Each row of R is roughly a mix of the hidden directions of one of 4 groups.
R (96 x 10):
[[ 22 -21  57  32  11  24 -28  22  -8  30]
 [  3  23 -10   2   2  31  23   0  50  59]
 [ 11  26  -7  20 -22  16  35 -56 -21  38]
 [-23  22  11  58  50 -19  11  21   0 -13]
 [-37  -1 -41  -3 -44  50 -10  20 -11   8]
 [ 40  -4  36  -4  18  -5 -60 -17  20  22]
 [ 11  51  22  -3 -46 -17 -37 -17 -27   7]
 [-44  45 -35  21 -23 -30  14  -7 -17  23]
 [ 31  43 -10  10   6   9  17 -65  -3  22]
 [ 13 -46 -29   7  47  45   6  -8  20  11]
 [ 20  -5  -1  35   7 -60  35   8 -35  17]
 [  4  43  39  17  10  -7  -1 -44  35  34]
 [ 10  -9  -4 -50 -17  62 -23   5  27  -9]
 [-32  -8 -58 -16  -7  10  23  -6 -20 -47]
 [ 35 -34  31  24   7 -40   4   2 -46 -22]
 [ 48 -13  41 -13 -11 -13 -48 -36   1  -2]
 [ 57  13  17 -16  13 -18 -26  40   4 -37]
 [ 50 -34  53  -4  30  -5  -9  -9   5 -21]
 [ 21  17  39 -11 -48 -36 -27 -34 -13  -5]
 [-50  36   3  -9   3 -15  40  15  -1  47]
 [ 35 -38  -7  -6  51  48 -21  -3   5   1]
 [  1 -16  52  25  -1 -28 -30  51   8  15]
 [-22 -24  30   0  52 -20  25  -7  44  20]
 [-17  -1  23   6  49   9  16   8  11  66]
 [ -5 -23 -10 -39 -40 -61  -7  17 -15 -11]
 [ 48 -27  -3  28 -15 -27  -3 -50 -30   2]
 [-50  34 -54   6 -28  -4  11  10  -9  19]
 [  1  31 -24  13 -26  24 -18 -50 -11  47]
 [  7  20  27 -14  11  43 -12 -25  59  24]
 [ -7   9   5  61  34 -41   4  13 -12 -32]
 [  7 -41  13   8  54  37   8  16 -12 -36]
 [  8 -14 -18 -18 -47 -48 -13   5 -18 -46]
 [  0  -3   7 -44  26   2  21 -30  53  36]
 [ 14  13  10  -1 -26   0 -24 -66   1  45]
 [ -3  30  14  -1 -20 -25   3 -35  31  62]
 [ -9 -22   1 -10 -34  73 -30   7   0  -8]
 [-17  54 -13   4  17 -31  23 -18  36  37]
 [-44  -1 -27   8  38  11  42  39  18  14]
 [ 32   7  17   2 -38 -12 -41 -56   0  20]
 [  5  16 -56  37  10  39 -28  29   0   1]
 [ 38 -48 -11  19  -4   4  33  40 -25  22]
 [  0 -32  -8 -48 -30 -39 -26  30   0 -28]
 [ 40 -14  19 -23  39  21  12   4  55  16]
 [ 14 -24   5 -53  -3  54 -24   6  27  16]
 [ -2   4 -17   3 -38  11  12 -70  -9  33]
 [ 19  -7  10  -6  27  75 -19  -7  28   8]
 [  0 -37  21 -38  34  13 -19  25  23  45]
 [ 21   8  24   8   0  47   5 -13  46  50]
 [  0   1  23 -23   1   9   5 -30  42  65]
 [-15 -55   1 -10  39  -1  48   1  30  -1]
 [-32   6 -14 -10  43  25  37  52 -12  -9]
 [ -2  33  -6  68  12 -11  15 -15 -16 -37]
 [-16  50 -21 -11 -41  46  20 -15   4 -20]
 [ 35  30  16  34 -36  18 -27 -14 -32  31]
 [ 39 -21  11 -20  57  39   8  -1   6 -28]
 [-17  30   0 -24   0  71  12  -3  25  26]
 [-53  38 -44  -5 -11 -35   1  -1 -17 -14]
 [-23  35  -5  42 -24 -33  12 -40  -7  34]
 [-27  54  13  -1  32   1 -18  41   3  36]
 [-31 -22 -33  18  25  11  26  -2 -29 -54]
 [ 19 -56 -17 -12   2  -1   3  40 -36 -36]
 [ -4  -7 -17 -62  17  16  24 -27  44  16]
 [-15  18  14  -3  36  62   7   6  28  36]
 [ 22  17 -20   7 -53   1  21 -55 -27   1]
 [ 36 -42 -28   8  35  47 -17   6   3 -20]
 [-11 -19 -18 -53 -14 -16 -11  50  20 -32]
 [-14 -43  32  -3  60   3  16  15  30  -3]
 [-18  46 -20 -18 -50  25  33 -25  -7  11]
 [ 44 -38 -23  28  16  18 -45   1  27 -12]
 [ -2  12 -52  34 -46  13  -3 -38  -2  17]
 [-12   9 -22 -52 -66 -10   4   2  -5 -16]
 [ -2   7  19  15  48  50   8  -6  19  47]
 [  0  37  20 -24  41 -22  -5 -32  51  -5]
 [-29  -8 -43  -8 -38  -1  -7  30 -31 -43]
 [-10  10 -24 -31 -12 -55  -2  36  17 -41]
 [-24 -18 -19  -2   8 -32   2  46  -8 -60]
 [-14  17 -24  44 -32 -18  28   7 -31  45]
 [ 38 -24  53 -30  30  -1 -30 -20   7   7]
 [-30  40   8   8 -53 -49  13   8  -6  -7]
 [-19  28 -11 -13 -33 -15  10 -41  24  54]
 [-11  30  40 -16  -1 -37  -6  53 -12 -30]
 [  4  21 -48  26 -20  26 -12  36 -28 -37]
 [ -3 -21  40 -14  54 -17  -4  11  41  28]
 [-43  40  27 -12 -23 -40  27  -8   0  30]
 [ 46  17  23   4   6  42  -7 -39  -1  42]
 [-44 -17 -52 -26 -23   4  13  12 -12 -37]
 [ -2  22  23   2 -13  55 -14 -24  43  36]
 [-17  46   5 -18  35 -47  -2 -29  30 -13]
 [ 10  -3   8 -20  52  14  32 -45  36  19]
 [  7 -39   2   0  -5 -22 -13  16 -54 -52]
 [ -5  27 -54 -22 -33 -25   4   3 -15 -44]
 [-22 -12 -47  11  30  38  36  36  -5 -14]
 [-36  35   8  49  38 -22  28  16  -4   8]
 [-27  11 -32  26 -23 -45  14  10 -52  -2]
 [-18  61  -6   1  -8  19 -16 -16 -20  52]
 [ 23  30   7 -17   6   3  13 -54  30  48]]

In each list below, four rows fit none of the groups, and each other row fits one group, some only roughly. Which are they? Name them in the order they come.
  J477: [-21  51  10  -7 -44 -35 -26 -21 -25  -2]
  J212: [  8   5  44  -2  46 -30  18 -39  27  21]
  J461: [-13  28 -29 -13 -62 -26  20  -8 -18 -29]
  J174: [-30  27 -16  15  -3 -64   3 -11 -37 -20]
  J682: [-35  30 -32  -1 -17 -30 -18  13 -40 -41]
  J886: [-25   2 -15 -41 -35 -27 -10  40   5 -43]
  J905: [  5  30  32  10 -35 -55 -38  14  12  -8]
  J138: [ -6  28 -56  28 -40  29   1   2 -30 -11]
  J617: [ 17 -21   8 -26  20  59 -36  13  33 -15]
  J196: [-40  -2 -46  16 -21 -14  11  11 -34 -47]
  J470: [ -1  14   1   7   7 -25 -20  13 -36 -73]
  J937: [ 28 -39   4 -18  -3  64  -2  21  28  12]
  J477, J212, J682, J470
  J954: [  7 -23  11  40  32 -41 -26  27   0 -41]
  J242: [ 42  -1  21 -34 -17  45 -25   2  13  40]
  J566: [-18   3  17 -23  31  40  10   9  23  61]
  J789: [-40   8 -27  -4  38  49  31  -7  -6 -28]
  J206: [-26  43 -13  31  -9 -52  14 -26 -22  20]
  J497: [ -8 -43 -30 -20  13  36  25  35 -21 -34]
  J625: [ -1  30  58 -15  -8 -42 -35  -1  10  21]
  J448: [ 16  -2  -1 -29 -40 -10 -38  59  -2 -20]
  J48: [-19  -2 -29 -28 -34  -7 -42  27  -3 -50]
  J963: [ 12  34  20  22 -35  -6 -12 -22   3  64]
  J811: [ 20   3  14  11  17  64 -13 -27  44   8]
  J789, J497, J48, J811
  J721: [ -6 -11  32 -50  16  19  -9   0  46  40]
  J968: [  2 -34  47 -34  53  -3  19  -5  15  14]
  J650: [ -9   2 -44  10  14  52  12 -33  -3  44]
  J911: [  1   1  -6  27  -7 -65  18  -9 -44 -27]
  J660: [ 10 -12  14 -25  29  63  -8  -7  27  38]
  J195: [-44  16  -6 -51 -28 -24  20  29   3  27]
  J606: [  8  38 -15  25 -51 -11 -25  21 -31 -32]
  J494: [ -3  -8 -10  57  10  21   7  -5 -56 -30]
  J302: [-12  28  -1  -7 -56 -41 -17  12  18  39]
  J253: [-34  56 -22  28 -35 -21  -2  27   0  12]
  J683: [-11   8 -58  -3   5  13  28 -21 -24 -51]
  J114: [-29 -32 -12  13 -24 -11 -27  28 -29 -54]
  J151: [-34  43 -11  -9   2  53  -2  23  26 -29]
  J103: [ -5  10  -6  16 -61  32 -39  32 -16 -15]
  J721, J911, J114, J103
  J792: [-61  40  21 -16   4 -37  15  21   4   1]
  J745: [ 30  11  28 -12 -17   6 -45 -48  -6  38]
  J648: [-35  10  21  -4  48   7   7  35  19  48]
  J550: [ -9  13  14  35   1 -58   0 -20 -48 -19]
  J509: [-23  12 -40 -20 -34   1  60 -17 -12  16]
  J258: [-30  12 -18 -15 -24 -41  -4  44  -2 -48]
  J548: [  3 -32 -16 -14  -1  21 -12  52 -25 -53]
  J754: [ 36   7  58  16  29 -37  -6 -30   4  -8]
  J988: [-30  38  -7   4   1  15  -7  36  22 -61]
  J337: [ 10 -16 -11 -41 -33   2 -35  23   9 -55]
  J823: [ -4  -7 -33 -45 -58 -13   5  13 -32 -17]
  J770: [ -6  -6 -66  42 -21  18   8  26   7 -18]
  J456: [ -2 -35  10  42  51  28   9 -24   4  30]
  J809: [  7 -60 -10  -7  51  22  29   8  17  -9]
  J792, J509, J823, J456
  J804: [  8  54  14  -5 -35 -27 -33  -3  24  36]
  J475: [-30  37 -34  15 -24 -52  19 -28  -1  -3]
  J403: [-16  35  50 -16 -33 -18 -11  18  38  24]
  J408: [-20  49 -39  17 -32  18   3  24 -39 -12]
  J597: [-43   5 -61 -28 -20  23  -9  20  -5 -19]
  J338: [-14   8 -23  47  20 -13  17 -11 -40 -51]
  J894: [  8 -25  26 -27  29  -4  16  45 -13 -52]
  J372: [ 25  19  23  43  54   9  -4 -22  21  28]
  J380: [ 37  22  58  35   7 -27 -25  -5 -14  -1]
  J514: [-21  43  29 -12 -13 -13   5 -38 -10  54]
  J135: [ 41 -17 -11 -11 -24  34 -22 -48 -33 -18]
  J672: [-41  39  -9   8  12   0  27  60 -10 -13]
  J356: [-50   0   7  -9  18 -20  49  -8  27  40]
  J804, J403, J372, J380
  J799: [ 35   7  40  40  19 -24  26 -20   9  40]
  J913: [-12  16  17  45  42 -16  29 -11 -10  49]
  J364: [ 34   9  41 -31  22 -13  -3  -3  47  36]
  J522: [ 42   0  28   4  62 -24   2  10  23 -24]
  J154: [-28  30 -23 -39 -39   0   5   0  37  39]
  J239: [  9 -61  -4 -25  32  14  -1  30  -3 -40]
  J40: [ 18 -26 -43  18   0  36   5  25 -17 -52]
  J914: [ 19 -19 -27  -9  16  50   7  21 -34 -46]
  J510: [-27 -11 -49 -25   3 -27   2  30 -27 -44]
  J840: [ 18  -4  34 -38   2 -11 -18  -3  36  58]
  J639: [-54   6  -3 -22   2  -2  46  45  18  16]
  J990: [ 11  26   0  51  29 -42  14 -11 -19 -37]
  J154, J239, J840, J639
  J266: [-54  -2 -47  -6 -40 -21  15   8 -11 -22]
  J96: [ 11  31   5  44 -37 -19 -16 -53  -6 -17]
  J601: [ 52 -13  53   3  35  -6  -3 -20  26   1]
  J292: [  7 -10  -4  39   4 -56 -12  12 -17 -52]
  J950: [-57  21  -6   2  -4 -23  51  35   4  -3]
  J492: [-33   1   7  -2 -34  -2   3 -17  28  69]
  J726: [-11 -40  -6 -12 -14  28 -29  18 -33 -54]
  J756: [-19  14 -19 -30 -58 -39  26 -10 -22  12]
  J444: [  8  19  45  -7 -12 -37 -39 -27  26  35]
  J901: [-10 -31 -25 -12  -2  23  21  20 -35 -60]
  J501: [-25  61 -10 -13 -56  -1  -6   9 -13  -8]
  J46: [ 23  -5  18  41  42  23  10 -34  -1  44]
  J451: [ 22 -36  15 -54 -28  -3 -34 -31   6  13]
  J149: [ 34  17 -11  18 -12 -12 -24  34 -39 -53]
  J96, J901, J501, J451
  J53: [-28   7  17  37  47 -39  22  19  -4  33]
  J483: [  6 -31  -9 -48  10  44 -20  22  25 -35]
  J898: [ 32  11  41   0 -13  20  -9 -12  50  44]
  J912: [  0 -18   8  47  44   8   7  11 -33 -47]
  J77: [ 48 -19  16  23  37  17  16 -45  -3  25]
  J730: [  4 -25  -7 -40 -40  44 -29  37 -10   0]
  J813: [-28  30 -33  39 -35 -14  10 -30 -36  -6]
  J207: [-21   4 -25  -6 -32  67  -5  12  20  29]
  J711: [ 46 -46  23 -19  41 -10   5  17   3 -29]
  J685: [-47   2   8 -12  23 -25  48  45  16   0]
  J347: [ 35 -25 -32  -4 -23  36 -41 -13   1 -39]
  J98: [ 39   2   1  40   8  44   4 -54 -10   0]
  J843: [-20 -28 -34  17 -25  24   9  23 -50 -34]
  J898, J77, J347, J843
  J821: [-33  65   0 -31   8   9  12 -12  35  -9]
  J478: [  5  33  16  20   1  20  12 -24  41  60]
  J880: [ -9   5 -31 -13 -66 -23  -9  23 -21 -31]
  J702: [ 12 -32 -10  10  21  10 -20  13  -7 -75]
  J532: [ 15  24  30  -7 -19  15 -13 -46  34  48]
  J407: [ 33 -43   1 -35  38 -11   1  27   7 -40]
  J565: [ 20 -21 -38   9  10  43   1  35 -18 -48]
  J333: [ 49 -27  10  31  25  39 -19 -37   1   3]
  J13: [-26  29 -15  22  -7 -63  10  -8 -41  -8]
  J802: [  8 -30  28 -31   2  39 -41  -7   4 -46]
  J821, J880, J702, J532
  J47: [ -3 -47  -3 -13  62  26  22  16  21   0]
  J939: [ 17 -50 -18   1  43  25  12  30  11 -37]
  J128: [  1 -35 -26 -66 -16  -7 -10  26  -3 -28]
  J79: [ 17  36  40  -7  -9 -45   4 -13  28  42]
  J186: [-28  41 -12 -39 -37  42  18  -1  15  17]
  J661: [ 21  21  40  58  -7  -3 -22 -10 -13  38]
  J829: [  6 -26 -30  -9  40  57  21  18 -19 -21]
  J645: [ -9  -4  23  26  68  23 -14  27  26   6]
  J969: [ 25 -43  28 -34   7  33 -43   0  21  17]
  J5: [ 29 -13  14   5  29  64 -10 -26  16  30]
  J942: [ -7 -51 -41  10  34  43  18   0  -2 -16]
  J102: [ -6  -6  28 -22  12   8  17 -57   7  54]
  J128, J79, J969, J942
  J851: [-16  38  -1   5  -9  19  42 -33  -8  55]
  J678: [-24 -47 -19 -29  26  34  15  11  44  -3]
  J85: [-25  15 -18  -8 -69   2 -11 -12  -8  42]
  J706: [ 44 -52   4 -26  27  -6  14  34   3 -26]
  J126: [-17  12  12 -15  13  22  28 -12   6  75]
  J285: [  5 -33  -6 -51   0  14 -19  53  13 -28]
  J941: [ 27  14  47 -22  -6  -6 -38 -45  -6  31]
  J152: [-32   8   9   7  36 -25   9  63  31   1]
  J605: [-28  -7 -32  16  19  26  -1  36 -23 -56]
  J150: [-17  22   5  37 -48 -48 -23  25 -15   8]
  J848: [-23 -33  14   4  45  36  38  13   6  36]
  J798: [ 54 -13  43   4  37  -8  17  -8  31  22]
  J15: [ 34   0  37 -16   4   4 -43 -48   3  33]
  J65: [ 30 -33  13 -28 -10 -38   0  21 -17 -54]
  J738: [-38 -35 -42 -28 -10  37   9   7 -19 -31]
  J678, J605, J848, J65
  J293: [ 27 -33 -28   7 -43  12  10 -29 -23 -45]
  J354: [ 46 -52  15   0  15  12 -14 -31  -7  38]
  J210: [ 19  31  32  12 -30 -43 -24   5  19  44]
  J523: [  5 -45  -3 -27   1  14 -25  22 -25 -58]
  J427: [ 13 -40 -44   3   5  43  29 -33 -21 -12]
  J934: [-39  -9 -13  12  16 -22  42  -2  44  42]
  J725: [-19  13 -24  -2 -39 -59  -1  -9 -42  11]
  J36: [-18 -19 -56  15 -10  36  41 -29   1  11]
  J825: [-15  23 -56  17   6  49  11  29 -23  -4]
  J440: [ -2  -2  60 -23  24   3   1 -28  42  30]
  J41: [-51  37 -33 -10 -38  -7   3   3  -8  37]
  J935: [ 12 -21 -27 -52  10  60  10 -12   2 -14]
  J458: [ -4 -24  17 -74  -3  29   0  14  26   7]
  J984: [ -3 -31 -64  29  -7  31  26   1   1 -24]
  J725, J440, J41, J458
  J692: [ 51 -16   6 -11 -14  30 -35 -43 -25 -14]
  J213: [ -1  41  55 -12 -11 -40 -27  -3   3  28]
  J303: [-41  17 -23  -1  17  23 -25  56  -3 -32]
  J766: [-34  -9  -6 -37   5   1  49 -46  24  19]
  J332: [-16  -6 -33 -47   1  50 -13  20  35 -16]
  J379: [ 22   3  26  35 -12 -15  22 -49 -21  45]
  J91: [  9  29  58 -14 -10 -44 -37   1   6  12]
  J839: [ 28 -40  -7  15  29  37  25 -48  13  17]
  J651: [-56  21   1  -6  -7 -18  56  -9   2  31]
  J641: [-30  29  12  10  44  50  10  29  28   0]
  J893: [-25 -50 -14 -14  27  50  14  11 -11 -29]
  J303, J766, J379, J839
  J72: [ 25 -19   7  41  16 -37  19 -34 -31  37]
  J714: [-17  63 -11  10 -29  -9 -31 -17  28  25]
  J131: [  5  36  53 -13 -16 -42 -36  -8  -2  20]
  J339: [-17  -6   5  26  14 -77  11  18 -21   3]
  J267: [  8 -27  23  -6  54  40 -21  14  27  29]
  J313: [ -9 -27 -29  -4   8  70  24 -21  22   3]
  J111: [-24   1   2 -59  -3  44 -13  31  32   4]
  J691: [ -7  54  29   1 -23 -26 -36 -12   3  41]
  J163: [-37  -1  -9 -58 -26 -24  -2  44   8  -2]
  J590: [ 23  -7 -11  29 -35 -26 -37  -2 -22 -53]
  J376: [ 16  -1   1  30  -4 -24  30 -51 -27  46]
  J389: [ -1 -19 -12  17  47  32  28 -11 -29 -48]
  J727: [-54  31 -36   5 -45  12 -17  -6 -19  -4]
  J982: [19 49 10 56 38  8 -4 -8 -8 20]
  J819: [-15  19  15   8  45  56 -10  28  34  -6]
  J714, J313, J590, J982
